Where one turn sends some rows of the set: a few examples, then the rows asked
Tozel: [ 39.3  -0.6  -8.4  32.2 -14.9 -38.7 -14.3  12.3   7.2 -12.7   0.0  -5.2
  -2.0  22.4 -12.3 -14.2]
zukad: [  5.7 -36.4 -19.6   1.6  28.1  -5.8 -25.3  -7.1  50.5 -27.6  13.6  -5.9
 -10.6   5.1   3.8  -7.2]
migud: [ 15.9   7.6   3.9   6.9  56.1 -19.8   0.3 -13.3  29.5  -7.1 -19.6   7.3
  13.9  30.6  16.8   4.1]
gata: [  8.0  -7.3   2.7 -11.9  -2.9  -3.2 -21.5  20.4 -16.4  -3.2  -6.5  -0.3
  18.8  33.5  18.8  -3.5]
givep: [ 22.4  11.9 -19.8   0.7  18.9 -29.4  -3.8 -16.9  14.5 -30.0 -21.3  -2.0
  10.4  52.2 -11.6  12.5]
Lus: [ 12.9 -13.4   8.9  -7.2 -19.5 -17.4  -7.3 -12.7  53.4 -32.2 -14.1  12.8
 -20.8  18.7   9.0   4.6]
gesi: [  4.7 -19.0  15.5 -12.9  -0.4  -7.0 -26.2  -5.5   5.1 -10.1 -15.1 -19.8
  -5.7  14.5  34.0  20.1]
Sifov: [  5.1  -2.0   4.2  34.6  26.6   7.8  -3.4  14.0  39.8 -33.7 -18.7   1.5
  11.4  -4.9  21.7   6.1]
Luza: [ 20.2  -9.4  12.7  27.0 -18.1  -5.5 -21.0  -6.6  31.8 -17.8 -12.0  16.7
 -13.7 -20.8   1.3   7.8]
laliv: [  2.8 -27.5  19.8   7.9  11.1  -7.4 -31.8  25.8  49.1 -39.5  16.1   3.3
   3.9   9.4  -1.6   9.7]
zuti: [ -9.0 -36.9  -7.7  24.5  -1.0 -11.9 -14.3  -9.9 -14.2  -6.2   1.8  15.6
   1.9  17.7  11.5 -13.3]
fol: [ -1.9  18.7   1.7  26.8   1.6 -32.5 -30.2   9.1  21.9 -26.2  -5.1  -9.7
   8.4 -18.0   9.2 -12.5]
Vod: [ 30.9 -26.4 -31.4  16.8  19.3 -10.4 -19.6 -11.9  33.0 -38.0   5.4   7.3
 -14.6  37.1   1.6  23.9]
rori: [ 28.7 -15.4   1.3 -24.5  15.1  -1.5 -29.8  10.7  43.9 -37.5  -2.8 -21.6
  12.4  27.8  -4.9   5.1]
redim: [  4.2 -14.2 -20.0   7.4  19.2  -6.5 -21.5   3.7  33.9 -11.0  17.8  11.3
   5.1  33.4 -29.7 -23.8]
zonu: [ 15.0  -3.7  -0.5  13.5  21.5  17.3   3.7 -18.7  26.2 -43.8  -4.0   9.8
  -5.0  24.5  10.7  36.6]
kupa: [ -6.0 -28.6 -33.8   6.5  28.8   0.8 -20.3  -2.5   4.6   1.6   0.7   6.0
  22.1  20.5   0.1  13.1]
mimid: [ -7.6 -23.5  -4.0  10.5  50.4  -2.8 -24.9 -10.1  25.4 -18.8 -11.0  27.1
   3.3  29.5  -8.3   3.3]
zona: [ 12.2 -11.7  26.6 -15.2  -5.7 -38.8 -18.7  15.4  16.1  -2.5  -3.7 -17.4
  11.1   4.5   0.3  -1.5]
Guvu: [ -4.3  21.3  15.2  15.5   1.8 -31.3 -31.3  12.4  25.7 -14.9   0.8   5.6
  12.3 -17.7  -1.1  -5.3]
bez: [ 30.1  22.6  -1.1  10.9  20.0 -39.3 -14.0  -6.0   0.3 -28.5  16.6  -1.7
  26.9  17.3  13.2 -17.2]
gigo: [ -1.2 -10.7  12.9  32.7  29.8   0.5  -6.4  16.5  27.5 -52.5 -11.3   8.7
   6.1   3.0  21.8   4.9]
nari: [ 14.7 -13.2  19.5 -22.0  -1.5 -12.3 -28.5  12.8  32.4 -27.1   4.5  -6.6
 -14.2  20.3  20.0 -27.1]
zakib: [ 27.4  15.8   3.1  12.0  46.4  -5.6   3.1 -13.1  27.5 -13.0  -6.4  10.6
  24.9  29.1  21.4   1.9]
feza: [ 27.0  11.1 -18.7  -1.6  15.8 -28.4  -3.1 -16.6  14.8 -25.2 -19.4   1.0
  14.6  53.1 -10.8   5.4]
tad: [ 20.2  -5.1   2.9   1.8 -28.4  -3.2  -1.3  20.9  -8.5 -23.1   0.5   0.9
 -12.9  16.1  -1.9   0.8]
vonok: [ 11.4  -0.7   2.3  10.7  15.5  12.8  -2.3 -19.8  25.6 -47.7  -6.8   9.2
  -6.2  21.0  10.0  38.0]
Rado: [ 21.3  -7.9  16.1  26.9 -19.1  -5.2 -18.5  -3.6  30.0 -16.0  -4.7  17.2
 -10.6 -15.9   2.3   9.2]
tisu: [ 36.7   3.4  -7.7  33.6 -17.3 -38.0 -19.6  14.5   8.5 -16.1   4.0  -4.0
  -2.5  22.2  -8.5 -14.7]
Nev: [ 14.6 -23.7   1.1   3.4  33.9 -26.5  -6.0  -0.5 -28.0 -11.0  -1.3  -5.2
   8.4  32.5   2.9  -2.1]
mek: [ 39.0   2.8   1.3  13.8  28.4 -42.8 -10.3   8.0  -3.2 -24.4  19.7  -4.3
  31.9  15.8   4.3  -7.7]
gunos: [ 26.1  -1.6 -32.0   1.4   1.2 -16.0 -23.6 -11.8  -4.7  -0.2 -20.5  13.5
   5.3  22.6 -21.8  12.7]

laliv goes to zona
fol goes to bez
zuti goes to redim
And these:
migud goes to gigo
gata goes to kupa
tad goes to gunos

Where one turn sends some rows of the set: a few examples, then the rows asked
T: [ 17.3  38.9  40.7 -12.5 -10.2  -7.2  20.2  14.1   9.2   4.2  27.5   2.8
  -2.9  10.5  18.2  14.7  22.0 -40.1  -2.7 -14.2   4.7   2.6 -13.4  27.8
  34.7 -25.8  18.8  24.8 -12.9  29.0 -22.3  35.9   1.1 -12.6  31.7 -19.0
   8.0]
E: [ 16.2  -9.2   7.5  -8.6 -17.8  -6.5  18.9   2.5  15.0  18.6 -28.4   7.9
 -33.3   3.5 -15.6  18.7  -9.8 -29.4 -22.3  26.2  -8.9   9.2  14.8   2.9
   6.8 -15.3  35.1   5.4 -16.1 -17.2   2.6  10.7  13.7 -11.6   5.4  18.4
  21.9]
L: [ 17.0  29.6  42.4 -20.4   6.0   1.8  24.9  20.6   3.4  -3.2  39.6   5.3
 -13.9   4.3  21.7  22.1   9.4 -35.9  -1.4  -9.5  -7.6  10.3 -10.6  21.1
  21.0 -23.2  28.9  26.7 -17.7  36.2 -26.1  28.8   2.9 -10.9  25.2 -19.4
  12.4]
V: [  8.4  44.7  15.5  12.0 -16.3  -9.8 -13.0  -9.9  -5.1  17.0  -0.3   5.5
   2.5  28.9  14.9   9.0  38.6 -41.9  -1.4 -23.8  12.8  -2.5  -9.2   8.9
  24.2 -24.1 -10.3  22.6  -7.8  13.7  -5.1  23.9  14.8 -15.9  26.2 -22.1
  12.7]
A: [-20.2  23.6   4.0   7.8  51.9  30.9  37.0  23.0  -9.8   4.6  25.0  18.0
 -32.3  -9.0   6.9  16.0 -21.8 -18.7  10.1  -7.4 -20.7   8.4   0.3   0.4
  20.2  -6.5   5.0  -7.0 -22.0   3.2  -1.0   7.2  10.2 -16.1  12.0  -8.5
   5.4]
Z: [-10.4 -16.8  10.2  -7.0 -15.5 -16.6  19.3  16.1 -24.4  23.7  29.7 -15.4
 -15.0  10.0  -3.4  10.2   8.4 -40.5  20.5  12.0  -1.5  16.6   8.0  33.0
  14.8  -4.1   9.2 -13.1  -7.9   0.1  17.1  43.9  29.0 -37.1  -0.8 -20.4
   9.1]
G: [-10.1   5.2  11.1  -6.0  -2.6  12.9  35.3 -12.3  38.8  26.4  14.9  -1.8
   1.4   7.7 -29.1 -30.3  10.3 -27.9  11.7 -27.1   0.9   4.9   2.9  12.1
  29.3  31.1   7.3 -29.4 -38.3  12.1  -9.3   5.6   9.7 -23.8   8.0 -31.2
   8.3]
X: [ -7.7  14.4   6.0 -12.7   7.0  18.8  35.6 -17.2  44.4  11.9   8.8   5.8
  -2.6   6.9 -27.0 -29.2  11.8 -13.1  11.7 -24.8  -5.9  12.8  -1.1  11.4
  28.3  17.0  -4.6 -31.9 -28.2   2.5 -19.1  -3.8  10.3 -11.7   3.4 -23.8
  13.7]
Y: [ -0.4 -17.5  -6.6  -8.0 -28.9   7.9 -21.0  30.1  -1.3   7.6  -8.3  29.5
   8.6 -21.0 -16.5   2.2  10.6 -16.4  -2.1 -11.4 -16.9   0.9   7.0  -1.0
  14.9  25.0  25.1   8.7 -44.7  22.1 -18.4   2.3  19.7 -19.2  15.4 -15.1
  38.0]
H: [-13.7  13.9  13.7  23.8 -15.4  -9.2 -18.0  -6.2  -7.3   5.6  -4.6   6.7
  -4.7  37.3  12.4   6.1  14.6 -29.6   9.0 -23.3   0.0   7.4  -5.4  -3.3
  -6.6  -5.6  -9.8  29.2  -5.6  -1.9  22.1  29.5  18.8 -18.2  15.7 -21.9
  17.0]
K: [ 13.7 -11.6  -2.8  14.7  -6.7   1.1   3.9  23.8  10.2  53.1  11.3  20.4
 -33.9 -19.6  -6.8  20.4   0.1 -40.8 -10.7   1.9   5.3 -10.2  -2.7   1.4
  32.1  19.6  19.9 -13.3 -41.4  30.1  -7.8  20.5  19.2 -41.4   3.2 -23.7
 -10.0]
F: [ 12.4  19.6 -14.6  16.4   7.8   4.7  25.8   8.8  18.8   3.3  20.0  46.5
   6.0  -0.2   7.4  17.8   4.6 -14.0  20.0  -7.4 -34.5   2.9  -3.5  17.9
   6.6 -25.4 -14.4  -6.6 -29.3  24.7   4.7   7.0 -20.3  -8.2 -10.1 -32.6
  36.5]
W: [-28.5   6.3   7.0  -3.8   9.6  25.7   0.4  10.0  20.8   8.9   6.8 -27.9
 -22.2 -32.0 -18.3  13.3  -8.6 -39.3  -0.9   1.5 -19.5   3.3  20.3   3.6
   0.5  -6.2  22.0   7.0 -21.9  20.3 -35.2   5.1  26.5 -21.5  -6.3 -38.5
  34.4]
C: [  9.2 -14.4   1.8   2.4 -34.1  -0.5   0.1  13.3 -16.6  -2.7 -26.5  25.9
 -14.8 -11.4 -10.6  13.6   3.7 -16.9 -33.0  10.3  -8.2   4.2  12.1   4.4
  28.8  16.0  37.9  -3.4 -39.2   9.8  -1.7  11.4  12.1 -23.9   8.9  -0.5
  26.0]
B: [-14.8   8.3  -2.5  -7.5   7.8   7.7  -7.7  21.0  17.6  39.9  -3.1  -2.7
   3.8  -2.4  14.3  30.9  14.8 -61.4  13.7 -35.5  11.7  26.5   8.6  -4.1
  25.6 -20.1  -8.1   3.8  -1.0  -9.6  -1.7   7.8  15.7 -18.1  34.5 -13.3
  -8.6]
M: [ -8.3   6.9 -10.4   1.1  13.3 -13.9  25.1  12.3  17.9  26.9  31.1   3.6
   1.1  -7.3  13.6  -4.4  19.6 -52.3   3.8  22.7 -11.4   7.0  10.4 -13.6
  23.0  -4.5 -17.2  -8.4   9.4  28.0 -19.8   6.0 -29.2  -4.5  30.8 -17.0
  18.9]
R: [ -3.5  21.5 -14.1  -7.7  15.0  30.1  29.4 -10.5  30.4 -13.6   7.1  35.8
  -3.6  -9.3   1.4  -0.9  15.9  -2.1  15.1 -13.6 -16.0  12.7  -7.4  19.5
  11.5 -18.1 -10.8 -26.3 -27.5   4.9  -4.5  -7.7   2.2  -9.9 -10.0 -23.1
  28.7]
N: [ 10.3  -5.8  -9.8  -8.0  -7.8 -12.7  16.0   2.6  24.4  33.3 -22.4  -2.0
 -24.1   6.4 -14.8  16.9 -10.4 -34.8 -14.8  18.0 -12.0  18.6  12.5   1.5
   2.8 -24.0  21.9  10.6  -0.1 -19.5   5.0   3.6  11.4 -10.0  11.6  23.2
  19.9]

F goes to Y
B goes to A
And these:
C goes to V
M goes to W
N goes to L
X goes to E

